A single turn carries every row of the set below to another of its rows. Some are shown first; where does it send the rows asked next?
z_949: [ 22  16  -9  -6  13  -1  21 -13   0  25  -2   0 -17 -45  26  30]
z_270: [-30  -5 -56  21   4  10 -31  -6 -34 -15 -13  17 -27 -47   3  -4]
z_245: [  9 -18  17   3   5  19 -16   5 -26   7   4 -24 -45  15  28  11]
z_978: [ -4  19  24  -5   8  24  -5   8 -25   9 -34   9 -36 -21  12 -10]
z_369: [ 10 -21  12  17  17  21 -36 -44   2   2  17  25 -43  -7  29  12]
z_227: [  4 -29 -20  39 -36  21  20   1 -25  14   5 -34 -33 -12  10  14]
z_246: [  6   7 -34   1  15 -31 -14  10 -13 -12  17   4 -38 -45  12   4]
z_881: [ -2 -41 -20  12 -38 -15 -12 -12 -15  27 -27 -24  -9 -33  19 -33]
z_697: [  8 -32  13  33  -7 -26  19 -34  -7  16  -3 -36 -36 -23  29  14]
z_788: [-20 -25   3  -1   1   4   3 -36  -5 -25 -17 -32 -29 -56 -18   2]
z_739: [ -9 -29 -20  17 -24   3   1 -19  -5   9 -47  -4 -17  -9  66 -20]
z_691: [ 33 -34   0  15   3  21  -8 -26  16  30 -12  18 -63 -22  17  23]
z_291: [ 34 -18 -12  47   4 -19   8   7 -15 -20   2   1 -25 -37  26 -14]
z_283: [ 16 -30 -40  13   7  42  16 -25  11  14   8  35 -27 -46  24 -19]
z_365: [  4   3   0   8  -5  28  19 -16 -12   6  18  17 -35 -39 -24  14]
z_134: [ 17 -13 -19  42  -7  40  -5 -26 -38 -11  15  14  -5 -13  22 -21]
z_952: [-26 -53 -38  23 -23   0 -19 -22   1 -20  -1   2 -61  -2  22  -1]
z_474: [-19 -35 -43  18  24  21 -35 -34 -21   1   2 -16 -20 -68   6 -23]
z_70: [ 16 -41 -19   8  -5   4  20  -6 -18  31  14  31   3 -22  21  -4]
z_516: [ 18 -11 -13  28  32  14 -23 -47 -12   1  10  -9 -35  -6  53  26]
z_13: [-21 -38 -32  -5  37  14 -12  -7 -37   4 -10  11 -10 -54  -8  14]
z_595: [-16 -22 -23  12  30  41 -33 -33 -21  26 -32 -28 -18 -51  26 -16]
z_983: [  6 -15  -1  18  -4   6  11   6  -8 -29 -52  -7 -31 -37  21 -31]
z_337: [-31 -46 -31  22  -2 -11  -6 -36  -9  39   8 -14 -62 -17  27 -21]
z_729: [-36  10 -29  20   9  -6  -4 -35 -34 -14  -1  25 -32 -42  -4 -19]
z_391: [ -3 -16 -38   2 -41  37   6 -20  -1  -7 -36 -16 -26  -5  38 -21]
z_234: [-13  38 -31  -4   5  13 -25 -30 -18  25 -32 -11 -40 -25  31   1]
z_513: [ 19  -7 -34  35   5  25  -2  -6 -22   4  -1  37   0 -23  49   0]
z_870: [-10  -8 -39  -8 -11  22   4   0 -17   0 -34 -47  -9 -49  14  15]
z_350: [-14 -30 -34  41 -19  11  10 -20 -14  45 -30 -10 -47 -27  36 -37]
z_160: [ 21  -8  -8  -8   2  21 -42 -27  -3  23 -36  -8 -16 -61   5  -8]
z_316: [-24 -60 -27  27   5  -5 -11 -13 -17  14 -32 -16 -65 -22   7  20]
z_354: [-25 -39 -35   7   6 -12  11 -45   3 -34 -10  -4 -49 -11  34   0]
z_18: [  2 -30 -13 -14  29  39   5 -37  16  32   9  15 -37 -23  35   0]
z_827: [-27  10   2  -7  13   3 -46 -37 -10  12 -41  -4 -25 -36  31 -11]
z_568: [ -8 -26 -26 -25   3  -9 -22  10  -5 -21   3 -28 -44 -11  22  11]

z_354 turns into z_729
z_316 turns into z_13
Now find these:
z_697 turns into z_788
z_283 turns into z_350
z_983 turns into z_978
z_369 turns into z_952

A single turn carries every row of the set below to another of its rows. Some are shown first; where does it send the rows asked next?
z_395: [  0   3 -44 -20  -3  21 -75   5  34  18 -32   9   0 -20   2  31  -4   8
  -3  17  -5   3  30  20   6]
z_361: [-13  14 -16 -15 -33 -23 -14 -19  -8 -38 -37 -16  11  32  -3  37  -3 -30
  18  22 -34  -1 -38  10  -7]
z_764: [ 24  20 -40 -48 -36  -9 -18  20  10 -20 -20  28 -13 -26  12   3  40  -9
  11  37 -44 -10  11  16 -42]
z_635: [ 11  -2 -45 -17  -3  24 -82  10  30   9 -31   3   2 -28   6  33   4   6
   3  26 -10  -6  19  20  10]
z_535: [ 15   8  14  36 -23 -14   8   2 -11   2 -10  -3 -23  19 -34  32  28 -44
  30   2 -42  -4   7  28 -28]
z_277: [  6  27 -23 -26  -8  30 -63 -14  41  21 -51  34   5  -8  15  26  -1  15
   8  11 -15 -11  16   7  -1]
z_677: [ 14   3 -53 -38 -30  -2 -36  23  29  -5   1  -3  14 -43   4   7  28 -10
  18  31 -35  -3  20  18 -35]
z_557: [-10 -16  12   2 -19   7   6   2  12  13 -32   1  20  45  -2  38 -10 -45
  30  24 -36 -16  -1  37 -23]
z_155: [ 25  29 -36 -35 -30 -12 -16  23   6 -36 -20  31 -20 -21  17   5  37 -29
  13  39 -32 -17  20  18 -30]
z_686: [ 14   1 -54 -42 -22 -17 -33  32  16 -11   2   0   6 -39   2   8  29  -9
  12  31 -34   4  22  17 -36]
z_473: [ -2   3 -12  32  -2  -3 -34 -10 -13   7  -9 -18   3  10 -34  55  -6 -28
  12  -7  -8 -22  -8 -11  21]
z_936: [ 17  11  19  26 -26 -24  18   4  -5   5 -19  -3 -28  17 -30  37  32 -32
  29  -2 -41  -1   4  14 -26]
z_586: [ 14 -22 -37  -8   4  10 -30   9  37  48  -2  33  -4 -40 -17  12  11   1
  23  28  -4  -5  21  10 -16]
z_93: [  8  30  -8 -16 -11  29 -62 -14  39  18 -54  34   4   3  -1  24  -3  15
  27  13  -4  -6  25  11 -11]
z_98: [-23 -10  14  -5 -19  10  10  -6  13  22 -40   1  13  34   2  41  -3 -41
  29  19 -45 -11  -3  29 -28]
z_344: [ 32  14 -35   8 -28 -17 -39  -5 -16  -4 -12  -4  -3 -30  15   5  25  22
  49  -2 -28   4 -22  -6 -45]
z_281: [ 43  -4 -44  -2 -13 -22 -45  18  -4  -8 -18  -1 -15 -48   2   0  23   9
  16   7 -10  28   9   3 -23]
z_12: [-16   9 -11  -6 -25  -3 -43 -28 -16   9 -36  16  -5  23  -2  46  15  -9
   1  12 -44 -12 -57  35 -42]
z_269: [  0  26   4  33   2 -16 -27 -12  -3  -2 -11  -2 -16  34 -26  45   0 -26
  21   3 -14 -17 -17   4  26]
z_757: [-11  30   7  25  -2 -13 -23 -19  -5   1 -24   2 -27  26 -24  46   3 -25
  11   3 -10  -8 -20  -5  30]
z_655: [  2 -25 -46  -5  11  11 -30   2  37  49  -6  31 -11 -34 -10  19   5   4
  18  23 -12   1  24  13  -9]
z_533: [-10  16 -13  -4 -30 -15 -21 -21  -4 -41 -30 -14  17  34 -14  23  -9 -39
  22  21 -32   3 -35  18  -7]
z_636: [  4 -22   2  -6 -16  21  14   7  26   7 -36  -4  18  27 -10  25 -12 -53
  22  23 -28 -12  20  17  -2]
z_37: [ 49  -7 -43   7 -11 -14 -50   9   1  -9 -20  11 -14 -56  -2   4  22  -1
  12   9  -1  19   8   8 -16]
z_436: [ -2 -12 -41   1   6  23 -22 -11  21  55 -11  46 -30 -27  11  29  14   7
  12  22 -27 -30   5  12 -11]
z_377: [ 20  39  17  -4  -5  -4  -3 -13  34  10 -31  34 -37  28 -25  10  37 -14
  16  15 -50   1 -17  25 -13]
z_813: [ 19 -17  -5  26 -33  -4   7  14 -20   0  -9 -17 -32   4 -45  26  26 -43
  16  14 -30  -9   8  16 -17]
z_574: [  2   6 -16 -12 -23  -9 -26 -12   0 -40 -35 -23  38  17 -36  26  -3 -34
  30  21 -34  11 -16  -1  -5]
z_45: [ 15  33  10  -4  -4 -11 -13 -10  25  17 -31  17  23  21  19  47  25 -17
  25 -13 -62 -13 -16  23 -45]
z_580: [-14 -12 -46   6   5  23 -28 -13  14  41  -8  37 -36 -18   5  34  12   2
  25  40 -30 -34  -2  20  -5]
z_773: [ 13  25 -11   2 -22 -17  -6  -8   3   0 -18  25 -40  27  21  21  15 -20
 -15   6 -16 -26 -50  16   1]
z_790: [ 41  16 -37  -4 -21 -18 -46  -3 -16  -6 -22   8 -14 -39   6   7  35  26
  28   0 -31   8 -19  -6 -37]

z_281 turns into z_395
z_636 turns into z_813
z_757 turns into z_361
Now find these:
z_37 turns into z_635
z_436 turns into z_790
z_533 turns into z_557
z_93 turns into z_155
z_377 turns into z_773

A single turn carries every row of the set below to another of its rows. Some are shown first; where does it send the rows asked next?
z_587: [ 11   1 -25  28  18   6  -4  24  15  -1  12 -54  15  18 -19  12 -33 -28
   0]
z_612: [ 14 -11   2  10   2  21 -10  32  20   5   8 -21  35  -1  -2   7 -34 -49
  -1]
z_802: [ -2 -22  11  12 -21  19 -22   6  25 -36  -7  -9  22 -18 -17  -1 -21 -39
  -4]
z_261: [ 10  31  -9  -6   6 -12  -8  12  -4  17 -18  34   2  50  27  25  12   2
  30]
z_356: [ 16 -14 -18  23   0  -5  -8  -9  15 -33   3 -45   4 -11 -40   3 -24 -13
   0]
z_216: [ 11  13 -22  13   8 -38 -12  -8 -15   7 -14  17 -22  40  -4  41  17  28
  17]
z_754: [  9 -18   9   3 -11  14 -29  -4  31 -36  -4 -18  28 -23 -16  -2 -22 -34
  -2]
z_510: [ -1  -3  -8  13   2  19 -21  39  28   7  10 -29  28   4   0  18 -33 -44
  -6]
z_781: [-12  11   3 -19   8   4 -25   8  -8   0 -22  52   4  28  22  28  16  10
   9]
z_472: [  4  -7  -9  20   4  21 -19  39  30 -10   6 -35  30   8  -1  23 -32 -47
   4]
z_148: [ 20  26 -19   9 -18 -27  11 -22 -23   4 -19  12 -22  43   1  27 -11  10
  16]
z_399: [ 14  -6 -20  29  15   5 -12  34   9 -13   4 -46   9  33 -30  24 -39 -30
   2]
z_540: [ 20  -2 -19 -12 -15 -31 -18 -14  -3 -20 -24  37 -19  13   5  18   0  35
  16]
z_380: [ 13  22   3 -14  -7 -12 -16  -7   3  -4 -24  50   5  24  23  21  15   3
  28]
z_901: [ 18 -19 -15  34  -7   5   4 -13   9 -29   6 -35  16 -11 -34   4 -30 -19
   0]
z_658: [ -4   5 -11 -13  -1 -19 -14 -13  -7 -16 -23  47 -14  13  -3  25  22  25
  10]
z_916: [  7 -15   3  10 -10  18 -28  13  32 -41   0 -18  31 -18  -6  13 -26 -42
   1]
z_218: [ 25  23  -3 -24 -18  -7 -26   6 -11   7 -25  48   2  29  27   8 -15  -3
  14]
z_183: [  0  -6 -28  33   7  10   5  34   9   0  13 -43   4  17 -20   5 -34 -26
  -2]
z_165: [ 14  30 -25   9   8 -27   3  -5 -13   7 -14  20 -10  46   9  21  13  24
  30]
z_704: [ 16   4  -5  -3  -4 -29 -32 -17  -5 -12 -25  43 -11  14   0  26  16  25
  17]
z_515: [ 17  -8 -24  33  10   7   4  25   3   0  15 -42  20  12 -19   1 -37 -28
  -1]
z_22: [  3  -5 -37  35   9   1  -5  28  14  -6  13 -51  11   7 -21  11 -37 -12
  -7]
z_860: [ 10  -7 -33  35  10   0  -4  24  19 -16  12 -54  11   7 -20  18 -32 -27
   4]
z_746: [ 20 -23  12  10 -15  14 -14   0  22 -26   2 -10  32 -22 -20   4 -25 -44
  -1]
z_80: [  2   4   6 -17 -11  -2 -27  -3  11  -6 -43  43   9  30  35  25   8   8
  -1]
z_438: [ 17  35 -16   2  -7  -4  -8   8 -24  18 -18  23  -4  59  28  18 -19   2
  16]
z_501: [  8   9   6  -9   2 -10 -41   4  -5   2 -25  50   7  33  30  31  11   6
  16]
z_907: [  2 -18 -19  36  -9   7   1  -1  10 -37   4 -35   3  -8 -38  -2 -29 -14
  -4]
z_392: [ -1 -16   9  11 -17  20 -31   3  31 -30  -2 -14  30 -21  -9  13 -28 -36
  -7]
z_824: [ -9  11 -23   4   8 -24   5  -5 -17   3 -15  22 -22  35  -9  38  17  26
   7]
z_979: [ 15  13 -28   3  -3 -37   6   2  -6  11 -15  10 -30  41   9  42   1  23
  20]
z_601: [  4  21  -9   8  15 -16 -22  12 -15  21 -19  24  -2  57  23  42   9   9
  17]
z_525: [  9  11 -38   6   0 -32   6   2  -3   8 -28   5 -25  40   7  28   5  33
  -1]
z_403: [ 12  -2 -19  -7 -17 -21 -16 -21   2 -22 -40  31 -10  16   8  18  10  37
  -1]
z_408: [  6  -4   5   3  10  22 -28  33  27  -6   5 -30  35   9   3  13 -29 -49
  -2]
z_437: [  5  20  -5  -3   0  -5  -7   8  -4  19 -19  23  -1  58  40  47  -7   3
  18]
z_816: [ 14  20 -11  -2  -8 -28  -6 -24  -8 -15 -24  36  -8  26   5  16  16  23
  30]
z_126: [ -5 -10   4  11  -2  25 -17  41  26   1   4 -19  26   5  -4   5 -30 -52
  -3]
z_775: [ -3  19 -15  -6   0 -10  -8  19   3  26 -32  17  -2  56  35  39   1   6
   1]
z_602: [  6 -17 -20  34 -11   2 -12 -11  19 -40   5 -32  12 -16 -33   5 -30  -7
  -7]
z_296: [ 18 -20 -15  26  -3  -5 -10   1  12 -42  -3 -36   2   3 -49  15 -28 -18
   1]
z_338: [ 13  -8   7   6   7  22 -33  45  20 -13  -4 -21  28  22 -11  22 -36 -51
  -2]
z_955: [ 28  16  -7 -17 -33 -29  -8 -21  -9  -7 -25  40 -21  12  -2  18  -4   4
  16]
z_888: [ 18 -25   9   2 -13  12 -34   9  23 -44 -12  -9  20 -10 -32  15 -28 -36
  -1]
z_140: [  9   5   4 -17  -8   0 -31  -4  -2 -13 -29  48   8  31  37  26  -5  11
  17]
z_673: [ 14 -21 -21  29  -6   0 -14   1  21 -46   4 -35  10 -16 -30  10 -27 -18
   5]
z_358: [-18  19 -13  -1  19  -5  -4  14 -16  15 -15  29  -4  51  17  38  11  13
   9]

z_704 turns into z_216
z_356 turns into z_587
Now find these:
z_358 turns into z_781
z_22 turns into z_510
z_438 turns into z_218
z_472 turns into z_916
z_802 turns into z_907
z_775 turns into z_80
z_261 turns into z_380
z_338 turns into z_888
z_979 turns into z_437
z_746 turns into z_901

